rotation ticks, each row followed by its count of ticks
The counts run from 0 to 798.
[114  79 116 133 144 161 177 124  94 141 137 157 118 138 147 124 103 152
  87 111 146 157 111  95 111 177 112 111 137 126 126 147  81 101 135 151
 136 112  64 130 108 113  76 121 145 139 144 125 177 123 170 139]
233
[ 92 125 161 116 115 119 112 161 156 100 100 128 109 150 172 149 195 122
 147 174 100  91 122 148 140 108 159 172  94 158 152 107 186 124 174 102
 100 111 126 126 133 104 165 146 122 124 126 131 156 120 113 131]
430
[148 202 144 102 166 131 107  92 146 167 109  79 161 116  87  89 111 112
 154 142 151 135 140 154 107 126 112  95 151  81 135 124 122 117 108 168
 107 153 173 139 159 117 114 137 133 131 158 162 125 116 121 144]
149
[107 114  91  76  98 157 154 134 104 135 186 151 114 155 158 143 197 159
 147 133  97 111 133 122 146 164 163 138 120 138 108 110 121 139 115 117
 151 102 133 140  93 149 107 147 149 150  89 106 135 103 133  74]
614
[108  78 130 129 124 151 145 120 118 108 160 177 160 125 159 175 107 156
 150 128 141 180 118 143 119 153 111 118  61 148 156 165 119 100 100  99
 131 106  89  92 119 124 109 131 114  87 100 124 118 125 159 119]
734
[ 78  87 146 156 139 154 172 130 101 104 126 129 114  97 151 143 154 157
 131 126 160 123 129  98 151 124 128 137 137 109 136 103 164 120 147 172
 111 106  85 182 100  77 116 110 110 148 108 160 195 110 128 150]
60
[ 98 103 101  96 139 135 141 169 125  66 136 152 135 151 131 151 140 147
 150 138 169 158  93 145 129 116 148 149  98 155 141 138 129 111 121  89
 150 105 113 117 115  71  93 156  94 100  88 149 153 149 173  96]
402
[131 135  88 147  98 104 112 139 131  65 127 129 134 114 107 134 146  98
 158 139 148 141 153 128 155  67 142 168 123 128 115 148 155 113 134  66
 137 162 164 124 136 103 132  97 113  96  65 124  94 145  98 120]
676
[142 180 134  59 159 140 124 132 143 181 118  93 117 163 118  92 151 126
 123 147 108 106 105 131 112 169 136 102 154 114 111 107 119 139 142 170
 103 122 120 147 128 131 106 161 150 163 187 130 173 124 161 113]
266
[123 123 118  93 141 114 126 132 121 161 111 160  80 170 150 103 156 103
 142 132  82 100 130  76 176 148 122 141 133 130 108  98 154 142 163 148
 108 125 133 167 133 114 179 131 146 153 155  83 158 162 106 130]
439
[ 58  61 165 150 151 138 162  94 128 131 137 164 121 126 137 123 152 179
 130 130 126 123 148 136 136 137 152 143 140 138 185  80 138 132 119 176
 141  92 128 154 126  96 142 147 116 126  94 116 140 104 101 164]
581
[130 167 128  71 161 139 126 129 121 180 105  96 118 157 122  87 149 124
 108 142 111 117 101 132 104 168 137 107 171 118 115  96 107 138 139 166
 112 121 125 148 122 108  92 164 161 167 181 146 178 122 162 118]
265
[151 151 105  83 133 140 121 115  92 191 126 138 113 168 162  91 146  99
 119 126  76 118 133  96 128 191 115 107 138 117  98 122 105 140 143 144
 126 131 136 137 124 150 126 133 187 162 171  94 129 129 123 106]
107
[124 137 122  91 138 134 148 160 120 142 117 154  86 192 164  84 148 116
 143 108 148 102 107 116 148 169 182 126 123 120 127 125 124 132 126 170
 159  85 144 144 130 118 151 161 173 134 151 116 171 157 116 102]
770
[170 161 108 128 131  87 100 149 105 120 129 122 132 103 110 112 123 106
 155  80 118 121 122 122 192 101 152 129 153  84 100 105 142 166 114 109
 152 130 160 177 120  96 134 136 127 152 109 126  98 188 108 115]
166
[119  72 120 157 120 151 167 149  83 100 139 152 118 132 159 141 120 152
  71  97 134 155  98 100 121 153 135 125 137 144 123 149  90 111 143 113
 150 108  59 125  96 111  78 113 143 137 120 129 163 126 165 132]
231
[123  83 111 121 150 163 173 106 111 152 141 154 112 145 143 118  95 152
 100 112 157 145 112  83 120 185 118 102 135 119 127 148  79 112 124 176
 128 112  67 125 117 130  88 120 143 133 157 109 181 121 163 141]
234
[114 130  99 129 127 148 168 148 143 103 101 118  80 165 126  88 144 113
  90 132 194  99 119  87 125 130 154 143 166 129 111 147 115  93 160 158
 123 129  98 139 127 114 109 105 147 128 163 124 206 119 126 135]
781
[ 95  55 104 116 172 143 157 100 112 151 113 191  93 169 137 116 110 127
 107 150 123 147 144  72 133 156  96 143 132 152 142 116  97 109 155 153
 117 137  99 130 135  98 136 115 131 121 125  76 158 138 127 151]
75
[ 72  66 160 102 172 132 143  93 114 154 148 166 128 129 133 140 139 180
 151 133  89 131 131 148 140 150 134 132 126 132 177  62 134 152 110 156
 136  88 127 149 123 100 137 174 110 140  95 109 122 123 132 146]
583
[147 103 112 170  86 120 118 117 121  99 152 161 140 107 154 149 112 105
 141 106 129 150 146 115 156 120 123 128  86 130 121 184 137 112 113  70
 145 143 129  97 134 158 145  91 139  92  90  93  73 149  95 130]
344
[112 118 171 112 145 101 108 146 168 106 127 137 127 140 116 129 136 151
 172 115 133 106 101 171 168 104 193 140 114 128 171  90 166 155 106 130
 153  92 146 135 135 102 161 184  98 122 111 119 117 164 121 134]
37
[121 119 127 103 168 120 132 133 114 141 134 169 134 128 140 121 101 120
 204 103 157 144 126 113 185 141 104 120  90  97 130 117 158 143 104 169
 128  97 139 170 129  90 160 150 100 114 128 134 147 192 125 121]
554
[155 158  80  81 149 118 120 105 118 150 135 116 141 154  74  77 128 112
 119 129 115 144 141 140 115 132 149 123 184 115 115 102  73 142  98 109
 164 156 182 125 133 117  86 147 147 137 109 103  81 145 131 104]
136
[135 140 139 152 112  93  78 128 130 112 112 122 133 119 126 144 171  99
 129 150  61 118 150 156 142  83 135 161 130 149 135 110 161 135 157  56
 125 165 164 118 135 115 160 121 129 126  96 114  63 140  87 130]
314
[154 181 149 146 114 149 122 137 112 116 121 106 171  97 160 137 101 111
 158 116 179 169 126 148 115 136 100  95  81  96 125 196 131  92 103 129
 127 133 125 106 131 125  94 111 139 103 148 191 137 115 137 113]
0
[110 122 142 127 171 127 143 129  84 124 117 153 145 102 139 127 107 131
 188 105 159 164 131 118 170 126 103 124 105  85 139 108 149 134 102 173
 131 101 140 183 123  59 133 143 102 126 113 176 165 160 126 127]
552
[129 158  69  69 102 152 123 119 126 117 178 113 157 136 123 142 172 133
 164 171 123 142 142 146  98 131 125 129 112 131 107 148 112 112 111  80
 135 147 158 101 117 138  82 129 135 117  86 132 103 100 145  70]
126
[166 183 101 103 112 138 116 106 191 132 171  96 146 116  79 113 103 132
 175 120 183 117 120 137 137 127 139  97 121  91 109 171 121 116  82 132
 126 147 139 110 145 185 123 127 115 117 138 105 108 144 126 121]
513
[166 144 146 102 149 122 118 150 106 160 141 133 138 136 134 114  93 132
 140  73 122 145  75 130 154 172 146  86 128  95 124 130 109 162  93 141
 152  92 104 142 111 121 108 174 141 151 168 133 143 184 173 109]
382
[ 78 103 135 114 141 167 166 112 152 121 116 158 123 181 158 107 142 143
 127 157 170 130 135 140  79 163 147 135 104 155 174 150 106  80 123 164
 132 105 131  86 151 126 125 136 154  86 129 123 161  91 117 137]
247
[ 82 120 165 143 163 133 149 128 150 111  82  96 109 130 108 111 160 147
  95 150 152 101 116 147 112 115 164 150 178 136 168  87 141 118 157 168
 113 113 110 150 144  81 112 142 117 138 136 146 186 105 130 168]
421
[121 154 138  92 165 140 138 131 106 166  95  97 110 158 125  87 150 128
  81 137 116 124 108 135 102 159 141 115 184 124 131  93  98 132 144 165
 129 122 126 150 120  94  88 158 163 168 175 149 172 109 160 125]
264
